In the data rows, the value 128 means zero.
Some points:
[128 116 127 212  90 119 172 105 180 107 152  96 114  91  90 127 102  95
 152 127 124 118 137 137 106 114 117 118 143 130  99 139 138  94 177  86
 122  72 145 111 170 100  86 131 177 106 148 146 208 133 168  69 139 192
 129 125 186  95 120 138 110  95 127  59]
[143  86 157 159 205 114 159 172  95 136 201 101 167 116 100 127 162 143
 112 118 101  69 139 122 146  93 135 178 138 112 153 184 107 122 155 136
 144 186 149 121  71 138 151 160 116 150 110 117 151 162 129 143 127 144
 206 108 128 126 135 145 169 122 100 127]
[117 144 136  64 146 123 177  94 168 142 191 132  71 155 104 125 127 173
  80 166 122  90 132 127 175 144 100 111 162 130 117  72 176 136 135  96
 121 108 120  97  77 163 193 123 149 125 137 133 129 100 138 152 134  92
  83  80  79 117  58 175 166  85 143 131]
[106  79 137 167  59 156  55  50  55 137 177 132 129 166 189 163 106 148
 114 200 128 135 132  30  97 119  91 149 149 157 149 127 127 146 129 103
 136  95 120  71 147  98 130 129 125 123 160  79  95 148 156 120 142  85
 193 130 141  91 150 148  95 149 152 138]
[127 171  98 123 148 151 162 194 115 113  77 112 149 174 124 119 194 159
 142 127 113 109 163 144 127  82 142 110  77 181 110 130 170 118 137 110
  97 154 115 128 133 156 162 110  98 148 115 150  88  94 191  96 181  94
 149  84 181 126 201 118  67 122 108 134]
[ 72  99 146  32 125  96 130 122 191 139 159 106 119  52 144 131 132 105
 144 126 192 131 120 136 105 144 107 152 169 183 113 154 137  99 109 157
 194 166 103 150 140  96 129 137 123 139 160  80 130  94 153 111 106 170
 102 121 164 151 158 112  99 180 128 103]
[121 130 132  68 140 125  80 202 144  82  80 101 160 195 149 135 126 121
  78 128 133 104 169 155 110 182 120 157 152 154 105 192  99 146 121 183
  67 105 116 156 177 137 100 119 137 111 154 140 168 136 139 105 174 110
 157 139  91 147 124 109 181 118 135 135]
[ 70 115  96 156 147 127 117  30 137  85 117 149 132 134 150 127 148 108
 158  82  99  98 122 163  96 114 116 187 110 157 136  86 148  62  75 135
 139 101 167 132 120 179 110 117 162 132 170 109 120 104  78 139 128 126
 155 142 141 184 137 141 146 171  53 116]
[170 176 102  65  94 140  77  92  85 122 100 129 145  68 152 105 100 143
 105 150 151  99 149 152 182  78 148 101 153  96 109  88  83 112 155 136
 115 163 126 132 106 138  68 165 145 113  71 148 129 142 132  97 165 174
 104 118  82 110 133 184 125 138  53 113]
[146 155 173 120 157 119 166  96 126 120  87 133 175 147 164 167 103 123
  90 142 122 160 123 175 107  81  92 137 173 127 126 114 125 176 108 137
 103 130 136 170 153 157 189 164 133  88 140 142  60 200 165 103  96 154
 130 155 188 169  61 103 118  84 140  83]
[152  85 139 151 148 133 123 147 153  98 120 154 124 132 107 100 178 104
 105 158 127 140 110  60 177 100  51 131 153 182 145 108 118 121 116  72
 101  93 129 110 168 155  85 164  74 189 109 110 168 168 143 165 126 125
  85 121  79 111  85  86 106 188 134 117]
[ 97 143 159 162 102 170 162 110  83 175 116 113 147 101 157  94 164   0
 148 122 137 151 153 117 118 129 179 111 146 135  81 148 175 117 160 144
  89 133 148 131  93 140 124 151 164 118 122  84 125 108 106 160 110  97
  84 123  90 133 149  75 158 129 172 118]
[150 103 157 153 142 101  91 140 109 133 107  82 143 104 127 130 185 147
  69  54 124 129  89 144 140 168 111 113 104  98  85 163 119  96 101 127
 156  95 131 104  84 122 125 149 138 141 118 118  77 123 145  85 169  92
 124 105 109 135 111 146  89  28 165 143]
[124 114 104 124  57 128 143 121 115 167 113 153 173 126  92 179 143 131
 153  87 125 126  86 106 150 151  88 119 163 115 198  95  96 137 145 182
 125 100  97 126  52  71 180 135 108 109  76 132 173 121 182 133 141  78
  88 133  81 153 157 104 168 119 113 121]
[ 55 111 135 128  93 104 112 151  81 100  96 114 136 112 118  73  65 134
  75  77 142 126 114 136 151  97 133 136  94 100 140 116 148 107 167 152
 136 191 158  92 221 162 201  76 104 123  94 136 170 136 101 152  78 146
 117 118  89  54 120 144  73 100  94 135]
[117 105 130 134 107  96 184  92 188 113 171 143 127 135 148 123 117  76
 106 160  92 123  72 116 108  81 126 127  76 108  85 164 133  99  98 140
  68 100  61 194 152 119 134 135 119 120  92 139  95  92  96 173 144 134
 140 167 123  76 175 174 130 148  85 131]
[158 138 164 147 121 141  99 162 137 161 115 147 123 135 183 168 182 116
  72 137 127 122 103 104 144 143 198 181  45 145 127  96 135 159 103  90
 166 153 100 109 149 147 142  97 113 132  81 141 168 114 103  82 158 170
  96 120 183 153 120 130 191  90 150 142]
[ 53  96 105 107 175 184 141 181 156 141 100 173 107 109 152 158 101 149
 138 143  66 152 114 146 160 118 105 126 151 153 182 120 132 135 180 114
 122 114 141 170  73 126 115  98 165 161 155  93 126 124  80  81 129 113
 129 160  99  84 104 169 102 122 141 129]
[166  45 126 138 161 147 139 128 146 171  57  82 140 162 110 156 125 122
 132 136 144 150 190 161 162 138 134 156  61 114  75 112  90 133 156 169
 147 154  94  87 163  88 117 150 113 160 136 174  95  59 163 153 112  99
 154 113 135 105 109 128 151 162 114 140]
[190 170 105 101 148 113 129 199 106 139 119 136  94  41 101 140 113  95
 123 124 135 165 139  89 100 151 129  62 151 163 158  91 123 113 140 115
 143 140  89  83 174  98 132  77 149 131 156 113  79 120  97 151 151 122
 212 158 121 165 105 115 141  92  66 171]
[142 179 181 106 153 142 116 102  62 165  81 162  88 140 101 165 106 178
 144 105 161 103  97 134 112 138  91 103 142 108 100 144 183 141  82 126
 187  68 139 152 174 122  76 151 140 156 123 189 148 144  83 129 125 140
 146 104 146  89 162  90 190 109 121 129]
[121 154 138  92 131 144 132 183  97 129 108 108 146 137 142 116  92 125
 151 155 114 112 128 105 160 157 119 150  36  74 103 169 137 103 133  54
 102 126 151 115 128  77 100 120  98 100 136 121  91 150 154 151  70  83
  91 115 123 211 145 133 142 140 110 111]
[131 138  91 149 104 116 111 106 106 171 196  92 144 155 168 171 164 197
 198 108  59 153 123 166 115 177 112  89 161 134  76 114 132 123 159 128
 142 124 150 130 138 142 105  36 101 122 114 123  97 160 100 139 134 183
 135 159 101 148  96 106  99 205 137 132]
[186 151  61  58 184 136  77  45 123 111 150 166 132 122 138 106 115 135
 234 115  83 176 134 120  56 146 114 138 111 144 152 156 162 115 146 124
  93 161  93  81 109 128 167 134 113 142 127 111 165 159  82 140 128 140
 139 142 128 112 132 135 130  90 176  94]
[103 135  27 173 120 137 131 190 129 113 131 106 102 101 120 107 140 166
  64 163 173 202 148 158 141 142 130  94 131 105 136 168 137 156  38 108
 150 173 138 139 107 123 147 148 153 104 115 171 166 121 115 205 123 119
 140 132 100  91 125 154  74 151 129  75]
[155 122 150 105 159 148 159 115 138 121 169 133 108 160 145 125  79  65
 137  49 162 150 153  97 137 163 172 101 101 121 139 101 109 187  78 101
 151 123 181 178  87 134 173 102 118 145 110 133 147 129 187  70 106 116
 154 156  75 132 136 101 133 168 142 131]
[144 168 128 166 116 124 112 120 178 129 126 125 120 157 177 131 156 127
 148 102 132  59 109 111 128 151 217 142 215  67 148 114  83 116 161 102
 107 121 106 145 148 126 112 161 112 106 168 138 162 104 135 181  70 145
 119 129 179  99 131 102  59  97  86 139]
[123 160 153 102 149 160 109 125 180  97 134 141 114 125  61 109 136 132
 112 127 110 158 111  95 124 106 178  98 138  96 120 124 127 170 171 210
 193 129 149 104 127 140 136 106 106 143 164 139 127 168  77 162 181  74
 112 174 159 173 146 182 106 172 168  74]
[123 154 157 161 152 129  65 136 117 143 183 160  94  94 100  92 112 147
 121  94 145 117 115 130 110 140 109  94  45 129 183 120 122 106 160 164
  77 152 129 160  96 132 124 162 189  86 128 125 141 108 188 125  99  99
 101 104 145 127  86 111 141 226 145 168]
[ 89 139 104 194 116  75 169 144 133 111 176 138 136 155 173 133  87 117
 173 170 152 113 157 161 124 162 139 105  95 151 193 125 133 140 102 205
 158 112 108  98 129 113  38 126  88 131 105 148  78 200 128 146 101 151
  89 100 131 128 134 138 136  67 160 173]
[196 117 126 151  92  74  99 114 148 113 102  85 109 148  82 127 102 101
 154 190 140 102 126 146 155  93  91 157 121 156 133 107 120 130 144 124
 155 138 180 186 128 146 124 123 141 129 175 117 104  61 120 138 108 188
 121 183 109 150 190 129 149  89 189 155]
[107  95 165 153 101 126 132 123  83 132  92 200 126 120  33 103 145 162
 147 120 119 116 167 128 118 129 163 129 201 113 105 149 124 177  64  72
  80 140  96 162 121  75 138 126 108 112 149 136 115 133 116  98 133 167
  96 101 157 161 132 150 146 131 157 202]
[139 131 115 101  84 127 193 133 160 109 123 120 134 155 124  95 117 194
 146 162 170 165 100 152  82  93 167 161 155  88 140 136  76 132 120 124
 136 104 158  98 113 176 111 142 145 127 106  91 130 110  78  71 135 100
 145 104 179 118  99  50 133 135 132 153]
These points spread out most along one direction. Take the direction at right angles to it along which they spread out most. Then take the direction at right angles to both along which they spread out most. Go by this last direction. How far along it is each point below, from 0 to 99? 50 is the average, and the first point above lies past it. One standard deviation of the points above along it is 16.
[131 138  91 149 104 116 111 106 106 171 196  92 144 155 168 171 164 197
 198 108  59 153 123 166 115 177 112  89 161 134  76 114 132 123 159 128
 142 124 150 130 138 142 105  36 101 122 114 123  97 160 100 139 134 183
 135 159 101 148  96 106  99 205 137 132] 38
[196 117 126 151  92  74  99 114 148 113 102  85 109 148  82 127 102 101
 154 190 140 102 126 146 155  93  91 157 121 156 133 107 120 130 144 124
 155 138 180 186 128 146 124 123 141 129 175 117 104  61 120 138 108 188
 121 183 109 150 190 129 149  89 189 155] 55
[128 116 127 212  90 119 172 105 180 107 152  96 114  91  90 127 102  95
 152 127 124 118 137 137 106 114 117 118 143 130  99 139 138  94 177  86
 122  72 145 111 170 100  86 131 177 106 148 146 208 133 168  69 139 192
 129 125 186  95 120 138 110  95 127  59] 76
[144 168 128 166 116 124 112 120 178 129 126 125 120 157 177 131 156 127
 148 102 132  59 109 111 128 151 217 142 215  67 148 114  83 116 161 102
 107 121 106 145 148 126 112 161 112 106 168 138 162 104 135 181  70 145
 119 129 179  99 131 102  59  97  86 139] 71
[143  86 157 159 205 114 159 172  95 136 201 101 167 116 100 127 162 143
 112 118 101  69 139 122 146  93 135 178 138 112 153 184 107 122 155 136
 144 186 149 121  71 138 151 160 116 150 110 117 151 162 129 143 127 144
 206 108 128 126 135 145 169 122 100 127] 50
[ 53  96 105 107 175 184 141 181 156 141 100 173 107 109 152 158 101 149
 138 143  66 152 114 146 160 118 105 126 151 153 182 120 132 135 180 114
 122 114 141 170  73 126 115  98 165 161 155  93 126 124  80  81 129 113
 129 160  99  84 104 169 102 122 141 129] 48
[ 70 115  96 156 147 127 117  30 137  85 117 149 132 134 150 127 148 108
 158  82  99  98 122 163  96 114 116 187 110 157 136  86 148  62  75 135
 139 101 167 132 120 179 110 117 162 132 170 109 120 104  78 139 128 126
 155 142 141 184 137 141 146 171  53 116] 57
[117 144 136  64 146 123 177  94 168 142 191 132  71 155 104 125 127 173
  80 166 122  90 132 127 175 144 100 111 162 130 117  72 176 136 135  96
 121 108 120  97  77 163 193 123 149 125 137 133 129 100 138 152 134  92
  83  80  79 117  58 175 166  85 143 131] 40
[106  79 137 167  59 156  55  50  55 137 177 132 129 166 189 163 106 148
 114 200 128 135 132  30  97 119  91 149 149 157 149 127 127 146 129 103
 136  95 120  71 147  98 130 129 125 123 160  79  95 148 156 120 142  85
 193 130 141  91 150 148  95 149 152 138] 37
[150 103 157 153 142 101  91 140 109 133 107  82 143 104 127 130 185 147
  69  54 124 129  89 144 140 168 111 113 104  98  85 163 119  96 101 127
 156  95 131 104  84 122 125 149 138 141 118 118  77 123 145  85 169  92
 124 105 109 135 111 146  89  28 165 143] 36
[170 176 102  65  94 140  77  92  85 122 100 129 145  68 152 105 100 143
 105 150 151  99 149 152 182  78 148 101 153  96 109  88  83 112 155 136
 115 163 126 132 106 138  68 165 145 113  71 148 129 142 132  97 165 174
 104 118  82 110 133 184 125 138  53 113] 68
[ 89 139 104 194 116  75 169 144 133 111 176 138 136 155 173 133  87 117
 173 170 152 113 157 161 124 162 139 105  95 151 193 125 133 140 102 205
 158 112 108  98 129 113  38 126  88 131 105 148  78 200 128 146 101 151
  89 100 131 128 134 138 136  67 160 173] 48
